(in the rows, 128 means zero)
The rows below come in pairs that one turn or mirror swaps. Which row does each named row swap with?
The rows were stretched afterwards, more along some directions than others.
tuke: [ 86  87 137 135 127 156 124 128 115 135 138 136 109 121 123 123  93 133
 124 119 101  82 123 139 136 119 160 125 158 131]
rurun: [110 130 116  93 125  86  74 118 103  65 141 119 127  92  96 121 120 121
 169 105 123  71 137 139 117 117 126 161 109 154]
sufoz: [119 128 150 127 193 151 131 106 107 120 122 125 127 114 135 152 131 165
 121 172 131 133 159 150 134 140 139 140 133 185]
Vak: [118  90 124 113 140 117 140 112 122 114 153 113 148  86 121 134 120 117
 138  56 149 129 121 129 111  96 134 129 103 126]
lelig: [130 149 153 134 150 134 117  82 133  82 147 120 145 111 156 149 140 128
 117 115 143 139 122 154 156 121 128 115 134 140]
govu: [120 109 125 111 166 115 129 137 121 122  89 147 137 104 103 151 132 127
 141 134  98 147 158 139 109 126 125 144 122 176]
tufo: [ 97 130 152 111 138 158  94 113 125 102 134 133 115 113 125 140  93 127
 133 123 113 124 167 169 124 132 139 125 128 153]
Ranav: [124 106 121 122 148 130 125 127 104 128 109 122 143 108 107 144 124 115
 125 138 147 155 177 144  98 124 121 123 102 136]
Geto: [115  99 161 149 167 126 115 126 148  94 118 171 160 151 107 184 103 113
 115 149 129 135 115 147 149 123 164 107 156 140]
soko: [118  93 161 178 169 104 116 116 140 115 124 138 137 146 110 175  94 134
 135 153  99 143 118 160 160  88 181  99 159 160]
kera: [ 90 127 136 133 154 132  99 135 113 130 122 128 147 129 132 138 117 134
 127 137 117 116 149 126 150 110 133 127 157 179]
tus: [ 98 100 133 125 171 137 116 108 101 117  94 158 132 105  98 170 137 101
 112 142 129 135 154 138 145 118 140 145 108 170]
kapo: [134 143 137 140 181 130 102 109 134 123 125 119 153 151 118 155 112 138
 123 189 104 170 137 167 156 149 108 136 176 207]
Torat: [ 89  93 123 128 189 150  97 118  82 141 126 135 130 109 111 129 125 143
 128 148 120 122 146 157 147 102 134 146 147 187]
Mol: [ 77  92 129 130 183 159 121 143  90 147 140 162 109 121 115 137 123 129
 129 123 115 100 143 135 146  99 167 131 138 172]
biseb: [ 77  88 148 121 171 116 135 130 109 102 128 153 121  75 102 142 128 117
 131 129 112 123 154 154 149  91 167 143 120 168]
Ganiz: [ 99 114 161 102 155 139 130 117 111 120 142 139 153  94 125 152 112 127
 140  86 153 136 142 126 104 113 128 122 120 148]
gak: [ 99  99 142 132 154 137 129 117 132 109 112 135 133 120  98 142  98 117
 122 142 100 125 125 190 134 119 157 119 133 148]
timis: [105 127 143 161 163 121 148  94 115 127 126 132 152 125 120 164 129 129
 111 170 119 150 138 161 143 121 126 121 159 181]
fetuf: [121 104 153 108 135 115 114 102 102  73 161 148 128  81  96 155  86 126
 135 138 147 118 140 130 115 121 161 160 121 138]
kevi: [105 105 143  92 137 110 102  98 103  81 152 101 117 103  84 120 119 131
 148 123 117 102 141 164 117 119 117 154 141 156]
gem: [114 110 136 101 134 112 104 130 115  95 111 131 144 101 111 153 110 110
 154 101 155 108 132 123 115  96 141 109  99 126]
bib: [ 91 111 137 109 162 122 125 123  98  87 126 132 117  94 130 126 140 123
 145 104 134 103 112 132 148 101 160 135 116 154]
Tikup: [169 129 162 131 144 107 132  77 143  81 156 135 144 110 147 167 136 130
 138 109 139 170 113 136 154 120 131 117 153 135]
sume: [118 108 133 103 129 122 108 115 110 107 134 117 104  94 108 112 123 127
 142 107  93 106 148 142  94 123 119 155 120 126]
bivu: [125 149 153 143 145 132 118  91 140 102 145 117 132  99 163 136 127 138
 130 107 122 134 125 172 150 117 130 115 127 138]
bepep: [117 105 136 156 136 136 118 124 103 120 115 128 120  98 130 131 134 127
 127 105 151 163 127 142 129 109 138 119  90 116]
liliz: [ 93 103 127 110 154 116  82 141 120  85 120 157 151 134  61 154  80 120
 140 177 123  94 133 145 127 119 178 143 144 186]
nafev: [114  81 141 141 133 109 129  96 119  93 139 171 125  81 134 153 114 137
 160  89  99  92 103 132 144  82 152 124 117 133]
vuran: [114 127 123 103 135 125  84  98 122  91 119 140 133 130 114 138 100 139
 147 121 109 119 164 167 129 144 123 137 148 166]
rize: [107 117 135 119 170  92 105 101 103  86 161 143 156 114 105 152 132 104
 137 123 140 128 122 133 146  94 139 138 132 160]
nunaf: [118  93 148 118 136 126 128  79  87  75 164 118 132 102 129 150 103 111
 145 109 145 122 133 139 143  95 140 138 131 147]
Tavor: [104 104 145 159 154  93  86 124 131  82  92 128 157 119  99 165 134  90
 124 132 104 131 133 154 147  97 157 115 139 168]
tezu: [115 123 149 118 161 108 108  96  97  98 139 100 143 133  98 160 111 143
 147 154 122 126 152 160 119 106 134 139 146 206]
Dup: [110 111 144 119 151 156 143  91 107 105 113 106 127  98 131 120 127 122
 111 119 120 131 119 165 126 126 131 131 129 128]
Begem: [113 114 145 121 165 165 129 133 126 141 141 126  89 116 136 128 112 139
 122 146 111 105 134 147 109 137 144 137 122 152]
leveb: [ 98  86 134 125 158 171 163  97  94 130 140 180 103  93 127 131 116 154
 110 110 104  95 128 134 108 118 145 146 113 156]
Tise: [124 105 116 107 129  94 112  94  80 100 132 131 141  83  71 129  90 117
 155 137 106 103 136 145 122 118 144 151 127 171]
pok: [ 81 109 163 143 161 138 136 125 114 110 113 168 128  97 117 139 115 139
 116 127  97 116 132 165 123 114 186 144 129 176]
lufip: [104 117 126 122 136  98  85 134 109  96 118 114 121  91 110 128 125 119
 160  94 131  99 139 142 118  96 155 134  97 136]
mel: [107 105 135 148 145 100  79 125 128  92 142 124 132 105 109 142 110 121
 133 130 107 110 118 143 166 103 141 131 140 151]
rezem: [133 111 133 156 158 125  93 119 123 130 141 150 139 103 122 155 105 127
 113 153 112 145 151 144 140 120 114 126 119 152]
laz: [133 132 152 134 148 126 115 127 123 119 138 145 136 114 126 161 104 151
 133 127 120 121 142 119 119 118 142 118 120 157]
kupim: [137 145 146 132 156  84 131 105 136 100 118 118 157 103 111 156 134 144
 138 132 109 150 139 153 115 130 117 135 111 155]
sib: [115 118 152 151 151 112 124 127 104 111 144 134 147 105 129 149 144 123
 128 107 137 126 107  93 154  96 137 112 136 141]
nefub: [139 147 137 106 156 104 122  86 141  80 129 109 160 116 115 145 153 113
 125 116 107 176 122 135 122 137  78 136 149 160]
sus: [125 108 139  90 132 108 132 123 106  85 145  98 121  91 109 119 118 153
 166 101 125 127 162 161  96 105 134 147 126 142]
Febo: [155 127 141 122 140  83 110  93 137  71 119 142 160  91 109 164 115 118
 159 115 131 148 137 150 137 132 126 125 124 144]
Refil: [149 154 150 128 147 128  95  96 117 120 142 123 123 147 140 147 123 164
 138 140 105 159 124 163 133 135 104 136 174 157]
bor: [143 132 117 125 137 122  78 120 111 114 111 122 157 108  99 121 119 136
 119 130 135 162 152 148 102 153  90 150 104 160]
Gufu: [ 99 118 167 160 140 133 103 116 123  94 102 142 163 115 105 147 133 130
 115 130 107 161 127 153 145 121 130 120 147 170]
fom: [136 139 141 118 178  94  89 106 138  86 127 117 145 122 119 146 123 127
 140 167 100 119 122 156 159 130 135 150 184 189]
gizel: [132  97 123  99 131 118 130  95 113 105 137 123 123 109 107 118 116 129
 138  93 105 116 129 154 121 132 112 147 129 121]
Voda: [119  93 129 102 136 136 113 123 107 106 149 105 130 113  93 132 106 114
 145  85 144 127 140 129  96 118 130 131 104 143]
Natev: [111  95 129 117 180 143 112 128 120 123 121 181 123  95  88 149  96 124
 124 167 100 113 174 147 128 128 149 159 118 194]
vik: [114 102 170 125 147 125 160  92 120 100 164 150 142  92 140 138 109 165
 153 110 100 136 107 138 127 120 125 138 163 157]
Rini: [136 127 115 118 158 124 127  96 112 122 160 106 137 105 119 127 133 127
 109 133 119 162 131 144 139 159  96 158 138 146]
vami: [108 113 175 149 139 133 104 123 132 110 114 153 142 138 121 161 104 145
 149 117  96 138 124 156 126  96 141 102 165 187]
vef: [103 104 186 143 154 136 142 100 137 108 142 139 132 109 151 142 114 170
 148 101  95 129  97 148 131 107 136 122 173 157]
zek: [122 107 168 153 162 152 130  97 129 115 111 148 133 125 146 167 128 158
 123 160  91 165 134 157 154 119 111 112 172 173]
Zadib: [ 81 111 133 107 163 131  94 140 131  79 121 146 126 118  88 139 120 134
 146 153 113  91 157 168 138 126 144 148 139 180]
tuf: [ 64 102 134 118 182 150 121 125  79 127 144 135 125  97 117 113 133 135
 132 110 144  94 119 138 137 108 145 140 132 151]
luz: [100 115 114 110 171 119 111 120 118 115  94 145 157 123  77 139  93 123
 124 171 109 134 128 182 135 138 146 137 142 176]
rimit: [ 95  81 157 117 143 136 127 120 115  99 140 139  93  93 138 140 112 140
 161  87 121  90 117 133 122  77 165 112 121 120]
vas: [126 134 155 115 141  77  93 104 103  58 153 138 170  95 110 167 128  99
 140 111 116 112 131 126 141 113 134 133 148 155]
peki: [114 139 154  98 128 131 105 134 111  90 105 141 146 124 113 131 111 134
 152 115 133 132 141 148 109 124 135 135 126 175]
dud: [ 91  89 150 143 155 166 149 113  88 130 122 149 107  77 136 138  99 138
 129 112 127  94 138 152 137 111 188 131 115 142]
tik: [112 106 133 120 162 118 130 119 112 114  92 114 142 110 109 131 141 120
 114 111 110 151 152 157 117 118 123 146 141 152]
boba: [ 94 141 169 119 160 125 155  94 116  94 165 144 144 113 117 147 111 149
 143 162 109 127 115 154 152 151 146 136 166 173]
Fulef: [106  96 142  96 161 125 137 108 112  97 148 118 156  98 105 139 124  99
 110  97 140 125 131 118  92 126 128 135 129 145]
mak: [ 99 121 162 148 168 144 120 127 128 129 125 109 149 137 123 153 109 139
 102 160 112 144 120 136 129 109 133 110 159 181]
fami: [139 139 129 124 166 137 115 103 127 120 153 132 132 119 155 146 138 123
 125 126  99 151 132 138 141 127 102 116 138 154]
Voret: [123 122 140 118 111 134 107  98 110 105 162 119 115  81 151 118 130 137
 148  91 107 122 155 136 131 122 104 139 135 133]
Zazu: [132 135 150 122 117 128 111 105 130  77 142 143 140  94 113 147  82 140
 141 153 102 120 138 159 138 127 140 124 120 155]
razi: [110 136 159 152 137 120 110 137 157  95 103 141 171 116 117 172  96 105
 128 134 116 142 132 132 140 129 149  88 134 161]
tonab: [129 111 174 137 148 121 102 121 142  79 125 137 177 141 106 176 106 110
 123 117 108 144 102 117 129 110 136  91 155 153]
nipo: [ 98  90 125 118 138 139 117 138 118 123 120 134 156  80  88 137 101 116
 133 103 135 112 152 126 102 105 133 124  77 155]
setu: [131 113 149 123 116 114  94  76 125  83 149  97 116 117 139 130 121 127
 162  89 120 118 141 150 122 111 105 132 148 131]
nemiv: [131 146 118  97 136  84  53 115 113  62 112 109 154 134  64 147 101 105
 152 157 119  98 148 162 133 132 139 142 137 170]
Ket: [104 159 153  94 167 120 137 100 119  98 135 125 134 130 120 144 120 157
 149 153 107 116 116 167 142 135 147 149 173 189]
meruf: [109 113 144 140 154 149 144 131 107 153 124  98 111  97 142 111 148 146
 104 112 108 149 136 142 117 118 101 130 125 129]
gel: [ 99  99 129 131 157 128 107 134 128 132  90 120 133 124  96 126 122 120
 125 124  95 120 139 165 118 124 136 138 147 155]
kopi: [123 103 134 141 138 145 141  85 117 131 138 139 102 115 134 137 109 167
 160 108 107 115 109 158 134 106 133 139 130 156]
Piveb: [155 122 131 128 159 103 123 105 143 108 145 151 153 123  99 152  86 159
 159 183  92 131 135 161 148 130 136 152 149 205]
mepal: [119 118 159 140 162 111 133 106 117  88 136 152 158 111  82 165  96 122
 131 170 120 112  97 142 148 116 190 131 140 176]
doga: [131 140 134  98 142 124 149 106 119 102 168 100 117 113 148 121 111 148
 152 116 139 128 113 140 103 125 139 123 131 130]
pado: [140  99 135 139 174 128 159  73 117 132 152 135 118  95 147 164 139 134
 134 135 116 150 139 136 142 126 122 134 135 143]
gufo: [101 141 136 125 171 114  92 102 126 103 135 139 174 126 101 152 106 124
 137 137 133 136 117 165 148 117 140 120 157 196]

Swapped with Tise: tus
Swapped with laz: kapo
Swapped with govu: nemiv
Swapped with nafev: Dup
Swapped with lelig: vik
Swapped with nipo: Torat
Swapped with kera: bor
Swapped with Natev: tezu
Swapped with tik: rurun
Swapped with timis: fetuf
Swapped with liliz: Ranav
Swapped with fom: kupim

The rows below come in pairs that one turn or mirror swaps. Which row does each named row swap with?
The rows were stretched afterwards, more along some directions than others.
Bude: [ 85 126 140 118  88 135 136 121 129 161 138 115 118 134  81 148 119  99
 127  91 127  97 115]
gozol: [100 102 132 100 109 131 123 131 121  94 138 110 156 143  94 134 165 103
 128 153 126 146 127]
fodi: [166 140  95 154 127 120 113 109 135 136 125 134 133 132 118 171 125  86
 143  91 131 101 147]
Gevo: [126 137 133 113 160 111 111  97 143 116 137 151 158 104 147 137 103 108
 123 113 122  83 123]
zikar: [103  77 125 101  97 107 101 130 143 121 125 129 150 161 121 118 153  94
 120 141 149 136 132]
sito: [139 107 123 107 133 142 127  90 146 117 146 139 157 105 141 135 124 100
 103 139 114  91 136]
fiku: [112 117 158 119 162  87 117 138 108  99 119 136 129 173  66 164 124  83
 148 128 116  98 128]
goguf: [105  73 132  94 112 109 106 147 126 112 137 143 143 158 120 107 151  90
 132 150 140 122 145]
kudur: [137 115 128 113 152 129 123 103 140 122 137 141 153 100 143 130 104  96
 119 124 107 110 146]
daf: [139 142 121 129 176 108 134 107 138 131 131 143 144  76 134 136  90  88
 122 113 124  81 138]
pinov: [135 138 129 118 158 146 153 112 141 131 124 152 159  98 143 124 107 119
 131 121 104 106 126]
vot: [162 142  94 147 105 109 106  99 128 161 122 126 110 119 135 153 123  67
 136  83 150 105 124]
Pader: [117 129 140 107 170 105 114 146 108 100  88 153 121 140  79 142 107  73
 130 127 118  87 115]
pak: [110 116 155 130 155  84 116 140 120 101  98 154 122 167  79 143 125  87
 140 137 139  90 113]
Mosi: [ 92  94 118 104  71 111 106 135 134 140 149 123 147 141 122 121 143  85
 134 109 148 135 140]
mek: [154 153  89 127  95 136 115 105 144 142 107 150 118 135 139 135 133  87
 130 123 142 131 108]
zut: [107 129 145 130  81 134 131 118 126 170 144 126  94 129 102 162 118 132
 127  80 144  96 122]
nuse: [120 110 131 123 164  99 110 139 113  90 110 138 127 148  69 174 122  93
 151 132 115 104 124]
kone: [102 131 131 117  66 146 124 139 122 127 151 152 137 146 101 112 119 107
 158  92 166  93 147]
fatib: [107 140 142 120  79 137 127 116 120 159 136 131  96 130  97 155 106 122
 113  96 139  98 119]
Vovo: [100 123 128 140  71 127 120 119 128 157 149 114  96 132 105 164 119 106
 123  83 145 110 140]
futes: [115 140 158 125 161  83 117 127 126 113 113 147 115 169  89 176 137 102
 136 142 140 109 111]
nam: [121 105 131 110 107 122 111 141 132  99 123 134 155 137 118 119 144 107
 115 164 131 131 137]
lila: [146 143 100 123 106 131 119  89 134 152 148 131 123 145 147 141 124  69
 134  98 130 109 127]
zubi: [147 135  86 119  88 133 106  95 137 147 123 114 120 124 148 135 138  85
 118  60 138 107 122]
dolil: [112 138 129 127  90 140 126 113 112 159 140 123 101 131  93 149 107 129
 108  92 118  99 108]
bomu: [122  77 133 103  96 141 121 145 135 118 134 124 135 147 123 121 153 111
 120 150 121 137 143]
digu: [104 104 158 132 161  91 114 145 125  97 127 152 124 159  95 162 133  91
 142 136 133  79 136]
Lidi: [133 132 113 112 133 151 115 117 132 110 150 130 169  86 129 141 106 104
 136 116 102  95 141]
gugog: [112 141 119 116  83 141 125 139 133 105 147 153 145 164  85 134 133  97
 168 122 148 111 136]
Risir: [104 149 140 119 101 136 143 116 134 168 142 113 100 131  96 168 128 125
 114  90 133 109 117]
Sar: [111 115 152 110 160  97 128 137 111 106 118 149 127 167  80 156 132  93
 141 125 120  86 120]
ven: [103 118 148 114 159  92 120 135 124  93 105 145 124 154  81 158 134  83
 144 127 138  92 125]
Zumuf: [107 119 156 119 166 103 118 128 101  95 110 142 139 159  76 155 122  95
 137 130 105  88 111]
miko: [128 139 131 137  77 134 123 132 113 123 160 145 128 165  91 141 150 141
 153 121 156 118 113]
nisu: [118 140 105 119  73 136 130 134 126 136 167 138 157 160  93 135 147 111
 156 106 135 112 126]
tibag: [135 136 122 127 144 121 130  87 160 131 130 119 147  98 136 149  94  96
 120 117 123  89 154]
vid: [178 124  69 137  99 126  97 119 119 131 136 125 124 127 140 140 134 101
 136  94 127 128 134]
bep: [147 132 126 119 161 125 128 100 143 117 125 146 126 104 166 115  95  93
  97 140 123 100 143]
Muguf: [107 128 142 114  87 140 125 127 125 154 139 110  95 136  82 154 115 107
 109  99 123  97 126]
Leliz: [ 93 146 139 105 109 137 129 132 125 121 147 159 158 153  79 117 138 124
 160 100 156  93 115]
kidof: [177 130  92 147  86 129 118  85 124 130 129 138 127 140 138 140 128 100
 131  83 150 112 136]
bekal: [155 125 136 124 160 124 129  90 152 111 121 144 138 114 156 129 103  87
 102 134 119  99 146]
Pimeg: [168 128  89 138 126 113 125  99 155 150 128 120 114 137 137 147 127  92
 126  96 135  89 143]
nepof: [172 139  77 133  95 138 124  81 145 156 133 130 116 141 151 143 122 113
 100  91 135 115 124]
sapen: [123 122 128 134  87 154 125 129 118 160 141 116  97 123  84 173 112 133
 133  79 120  93 122]
Zef: [156 134  97 124  95 137 120  80 151 149 138 121 120 142 145 145 134  64
 118  96 129 114 133]
sabu: [137 128 126 109 153 133 122  86 152 120 136 146 161 132 140 153 117 102
 109 143 110  89 121]
Gimon: [ 98 130 122 113  83 137 125 135 145 128 150 153 152 165  92 121 137 106
 154  97 163  82 125]
fudo: [103 122 134 113 104 117 111 157 138 104 135 166 144 157 103 113 139  86
 153 117 166  75 132]
Luzo: [110  89 136 104  92 118 101 127 119 129 114 123 138 152 115 114 161 114
 121 126 151 153 123]
zakeg: [114 138 131 119  99 131 124 124 108 182 146 136 105 131  92 159  96 115
 131  81 116  96 106]
pokeb: [163 133  98 132  93 142 107 106 133 134 119 134 118 135 134 135 132  76
 134  86 140 109 136]
gota: [152 120 110 139 139 127 120 103 151 152 140 129 133  91 142 161 106 115
 100 123 113 108 151]

Swapped with Zef: bekal
Swapped with Mosi: fudo
Swapped with tibag: Pimeg
Swapped with zut: ven
Swapped with zikar: Gimon
Swapped with lila: bep

